In the data rows, the value 128 means zero.
Here are some points:
np.array([132, 99, 137, 121, 150, 76, 121, 122, 115, 191, 114, 96, 133, 221, 80, 149, 114, 87, 190, 167, 130])
np.array([101, 103, 114, 144, 165, 124, 108, 168, 105, 161, 148, 144, 86, 92, 135, 96, 175, 122, 112, 161, 136])
np.array([156, 21, 196, 101, 78, 14, 139, 127, 155, 101, 180, 83, 187, 134, 151, 53, 93, 145, 136, 150, 173])
np.array([156, 114, 134, 83, 147, 155, 121, 159, 124, 101, 96, 188, 115, 135, 129, 177, 133, 85, 110, 101, 32])
np.array([114, 133, 132, 138, 100, 129, 168, 143, 92, 131, 189, 115, 99, 74, 131, 96, 110, 107, 124, 79, 140])
np.array([58, 169, 133, 182, 65, 155, 87, 162, 118, 110, 181, 104, 139, 165, 111, 168, 158, 116, 158, 52, 161])
np.array([208, 147, 50, 81, 193, 108, 133, 66, 128, 161, 68, 95, 72, 162, 110, 159, 140, 113, 70, 116, 0])
np.array([153, 154, 65, 132, 122, 0, 148, 6, 241, 169, 63, 45, 67, 247, 63, 183, 16, 107, 140, 176, 45])
np.array([87, 159, 144, 152, 143, 80, 100, 135, 132, 112, 113, 121, 156, 153, 104, 202, 179, 109, 141, 114, 120])
np.array([69, 115, 210, 167, 82, 152, 137, 124, 143, 132, 172, 122, 142, 22, 165, 84, 98, 193, 160, 128, 255])
np.array([179, 80, 92, 75, 151, 156, 87, 206, 157, 126, 143, 109, 99, 216, 145, 105, 196, 39, 167, 132, 65])
np.array([107, 82, 197, 141, 145, 141, 139, 119, 161, 114, 172, 152, 175, 74, 170, 16, 150, 173, 143, 114, 220])
np.array([145, 87, 179, 135, 129, 69, 224, 178, 70, 178, 164, 147, 186, 104, 151, 34, 120, 138, 91, 108, 180])
np.array([106, 197, 162, 169, 108, 220, 101, 163, 108, 130, 160, 182, 132, 59, 161, 182, 115, 98, 160, 144, 156])
np.array([96, 115, 139, 132, 140, 110, 112, 121, 154, 111, 139, 145, 108, 166, 106, 123, 130, 156, 120, 140, 154])
Here are 12 more points, each followed by its number:
np.array([55, 133, 130, 147, 115, 152, 129, 147, 125, 142, 111, 85, 89, 68, 115, 166, 129, 148, 142, 127, 154]) 0
np.array([183, 102, 204, 131, 141, 76, 166, 105, 153, 130, 123, 83, 134, 126, 94, 112, 104, 131, 125, 155, 160]) 1
np.array([130, 119, 145, 99, 94, 129, 128, 94, 158, 95, 123, 158, 153, 120, 99, 82, 71, 120, 143, 137, 148]) 2
np.array([26, 134, 145, 160, 86, 194, 130, 208, 62, 150, 175, 152, 157, 32, 133, 127, 111, 206, 88, 124, 171]) 3
np.array([122, 151, 114, 103, 129, 96, 150, 71, 80, 197, 67, 120, 162, 164, 83, 159, 71, 141, 92, 126, 57]) 4
np.array([122, 128, 32, 107, 92, 133, 121, 133, 194, 66, 116, 113, 110, 157, 103, 139, 153, 92, 123, 128, 75]) 5
np.array([138, 79, 123, 159, 165, 126, 143, 157, 78, 101, 120, 187, 154, 58, 104, 135, 129, 141, 72, 108, 106]) 6
np.array([156, 145, 91, 159, 85, 220, 79, 127, 92, 100, 131, 131, 169, 150, 166, 145, 193, 92, 220, 106, 68]) 7
np.array([166, 143, 128, 88, 166, 133, 73, 124, 85, 50, 80, 165, 176, 213, 97, 84, 177, 71, 163, 82, 87]) 8
np.array([198, 151, 0, 36, 146, 156, 101, 185, 60, 170, 94, 137, 115, 227, 113, 177, 143, 91, 105, 118, 0]) 9
np.array([126, 120, 131, 113, 126, 209, 184, 140, 88, 192, 164, 174, 129, 52, 153, 73, 89, 153, 159, 76, 161]) 10
np.array([96, 140, 157, 145, 145, 87, 147, 143, 150, 130, 124, 128, 177, 80, 112, 147, 97, 161, 88, 141, 178]) 11
Which three of these numbered points are nearest to each point below, looking only along the 3 directions in which the first points spread most? Their numbers follow each, nearest first.
np.array([117, 129, 73, 156, 150, 191, 146, 193, 97, 188, 137, 125, 139, 112, 121, 84, 172, 102, 97, 69, 138]) > 6 7 10
np.array([193, 101, 80, 79, 107, 5, 93, 77, 183, 159, 79, 121, 107, 255, 58, 114, 92, 86, 163, 202, 66]) > 4 5 1
np.array([82, 173, 92, 181, 150, 157, 88, 196, 118, 101, 131, 158, 72, 168, 183, 144, 198, 85, 111, 104, 89]) > 7 8 5
np.array([122, 121, 134, 154, 123, 97, 169, 143, 120, 126, 135, 134, 137, 83, 124, 119, 80, 148, 107, 174, 95]) > 2 11 1
np.array([156, 60, 196, 159, 212, 130, 189, 106, 158, 118, 177, 126, 92, 100, 139, 77, 72, 136, 160, 101, 200]) > 2 11 1
np.array([138, 147, 177, 133, 128, 153, 115, 69, 134, 78, 116, 148, 104, 91, 141, 207, 139, 116, 125, 162, 140]) > 0 11 7
np.array([52, 140, 194, 204, 111, 229, 147, 154, 132, 120, 192, 147, 168, 21, 174, 119, 156, 159, 136, 105, 246]) > 3 10 0
np.array([187, 123, 108, 55, 166, 6, 176, 51, 204, 220, 100, 4, 75, 253, 65, 152, 89, 112, 145, 178, 32]) > 4 5 1
np.array([127, 134, 150, 180, 149, 175, 153, 213, 76, 134, 153, 128, 178, 76, 159, 10, 165, 172, 83, 82, 160]) > 10 6 3
np.array([5, 205, 106, 213, 152, 255, 110, 194, 58, 145, 216, 198, 100, 0, 230, 160, 180, 170, 141, 79, 238]) > 3 10 0
np.array([93, 201, 152, 150, 48, 159, 20, 137, 87, 64, 109, 137, 150, 163, 141, 148, 145, 74, 215, 171, 180]) > 0 7 11
np.array([40, 177, 134, 179, 114, 170, 170, 147, 135, 155, 200, 122, 112, 35, 159, 139, 175, 154, 73, 93, 173]) > 3 0 10
np.array([131, 144, 123, 104, 99, 132, 134, 147, 137, 136, 156, 138, 93, 106, 95, 92, 174, 127, 114, 69, 109]) > 6 8 2
np.array([117, 110, 185, 106, 103, 125, 123, 102, 158, 99, 119, 126, 104, 157, 130, 139, 110, 137, 177, 147, 151]) > 2 11 0
np.array([163, 128, 160, 88, 204, 98, 95, 163, 81, 128, 87, 127, 123, 190, 102, 161, 160, 68, 134, 180, 48]) > 8 5 9
np.array([149, 102, 42, 57, 140, 0, 150, 36, 236, 173, 36, 100, 41, 255, 98, 248, 20, 119, 99, 198, 61]) > 4 5 1
np.array([113, 137, 135, 161, 127, 233, 140, 177, 60, 120, 157, 184, 171, 0, 219, 77, 137, 165, 118, 113, 200]) > 3 10 6
np.array([116, 166, 120, 98, 109, 255, 58, 110, 114, 65, 107, 150, 107, 132, 135, 211, 164, 93, 129, 176, 76]) > 7 5 8
np.array([160, 115, 141, 116, 123, 117, 163, 122, 114, 122, 166, 139, 135, 58, 196, 23, 165, 146, 110, 165, 192]) > 10 6 2
np.array([187, 142, 157, 135, 163, 77, 205, 155, 89, 188, 156, 113, 159, 148, 143, 24, 79, 185, 146, 164, 112]) > 1 2 11
